In the data rows, 50 means zero.
Some points, one per row:
79 & 62 & 47 & 77 & 40 & 56 & 52 & 00 & 37 & 50 & 34 & 49 \\
60 & 56 & 55 & 65 & 44 & 43 & 53 & 09 & 36 & 36 & 44 & 55 \\
37 & 52 & 63 & 35 & 39 & 34 & 54 & 96 & 50 & 45 & 68 & 62 \\
61 & 64 & 60 & 56 & 08 & 35 & 60 & 83 & 50 & 64 & 54 & 57 \\
68 & 66 & 47 & 77 & 44 & 65 & 50 & 00 & 57 & 44 & 32 & 37 \\
45 & 32 & 31 & 36 & 99 & 68 & 36 & 23 & 45 & 61 & 49 & 30 \\
42 & 45 & 61 & 43 & 44 & 49 & 65 & 99 & 67 & 54 & 58 & 43 \\
38 & 41 & 49 & 21 & 61 & 49 & 58 & 99 & 54 & 71 & 68 & 40 \\
48 & 58 & 42 & 76 & 55 & 47 & 36 & 07 & 49 & 35 & 34 & 83 \\
69 & 76 & 66 & 78 & 00 & 47 & 52 & 48 & 55 & 50 & 47 & 51 \\
49 & 43 & 39 & 45 & 76 & 57 & 56 & 41 & 47 & 56 & 37 & 43 \\
72 & 57 & 37 & 94 & 49 & 62 & 47 & 00 & 43 & 32 & 24 & 46 \\
52 & 50 & 57 & 56 & 44 & 52 & 52 & 42 & 41 & 39 & 55 & 61 \\
67 & 59 & 46 & 74 & 44 & 59 & 51 & 00 & 48 & 39 & 28 & 56 \\
63 & 50 & 45 & 56 & 66 & 53 & 54 & 50 & 49 & 43 & 49 & 53 \\
Then 15 other points, each followed by its number:
51 & 61 & 75 & 39 & 01 & 41 & 51 & 99 & 52 & 71 & 75 & 53 \\ 0
53 & 53 & 61 & 51 & 39 & 40 & 31 & 32 & 48 & 58 & 49 & 51 \\ 1
31 & 43 & 30 & 26 & 47 & 49 & 54 & 80 & 52 & 52 & 58 & 53 \\ 2
36 & 38 & 37 & 28 & 80 & 53 & 49 & 79 & 54 & 64 & 60 & 38 \\ 3
56 & 58 & 50 & 74 & 63 & 54 & 53 & 00 & 41 & 24 & 33 & 63 \\ 4
33 & 36 & 41 & 35 & 91 & 55 & 50 & 57 & 47 & 55 & 46 & 36 \\ 5
49 & 47 & 26 & 49 & 56 & 54 & 54 & 12 & 44 & 37 & 34 & 57 \\ 6
75 & 77 & 68 & 75 & 00 & 40 & 65 & 58 & 56 & 49 & 48 & 53 \\ 7
30 & 30 & 13 & 40 & 99 & 62 & 52 & 00 & 37 & 44 & 39 & 39 \\ 8
36 & 51 & 58 & 38 & 35 & 47 & 59 & 99 & 60 & 67 & 63 & 38 \\ 9
46 & 51 & 51 & 42 & 40 & 44 & 61 & 70 & 49 & 56 & 48 & 51 \\ 10
37 & 39 & 42 & 37 & 92 & 62 & 47 & 64 & 53 & 54 & 53 & 24 \\ 11
66 & 51 & 15 & 87 & 75 & 72 & 57 & 00 & 36 & 22 & 19 & 55 \\ 12
77 & 60 & 80 & 82 & 00 & 33 & 43 & 08 & 47 & 52 & 40 & 72 \\ 13
30 & 47 & 65 & 06 & 35 & 30 & 60 & 99 & 61 & 61 & 73 & 57 \\ 14
Which three of these numbered points are nearest to each point below, ignoring the 2 directions in which the first points spread most? Their numbers follow each, nearest first.
39 & 35 & 47 & 25 & 86 & 57 & 40 & 82 & 48 & 60 & 65 & 42 \\ > 3 5 11
36 & 39 & 26 & 41 & 86 & 62 & 55 & 28 & 42 & 44 & 44 & 46 \\ > 8 6 10
39 & 46 & 74 & 22 & 16 & 31 & 37 & 99 & 58 & 73 & 77 & 57 \\ > 1 13 0
42 & 41 & 36 & 38 & 93 & 45 & 52 & 43 & 40 & 35 & 48 & 49 \\ > 4 5 10
30 & 47 & 27 & 41 & 99 & 54 & 41 & 46 & 56 & 37 & 49 & 66 \\ > 4 2 6
56 & 51 & 47 & 47 & 58 & 38 & 54 & 45 & 47 & 35 & 48 & 61 \\ > 4 6 10
36 & 45 & 60 & 27 & 66 & 47 & 49 & 85 & 46 & 54 & 69 & 60 \\ > 4 5 10
24 & 24 & 37 & 30 & 99 & 75 & 55 & 85 & 60 & 52 & 58 & 22 \\ > 11 9 5
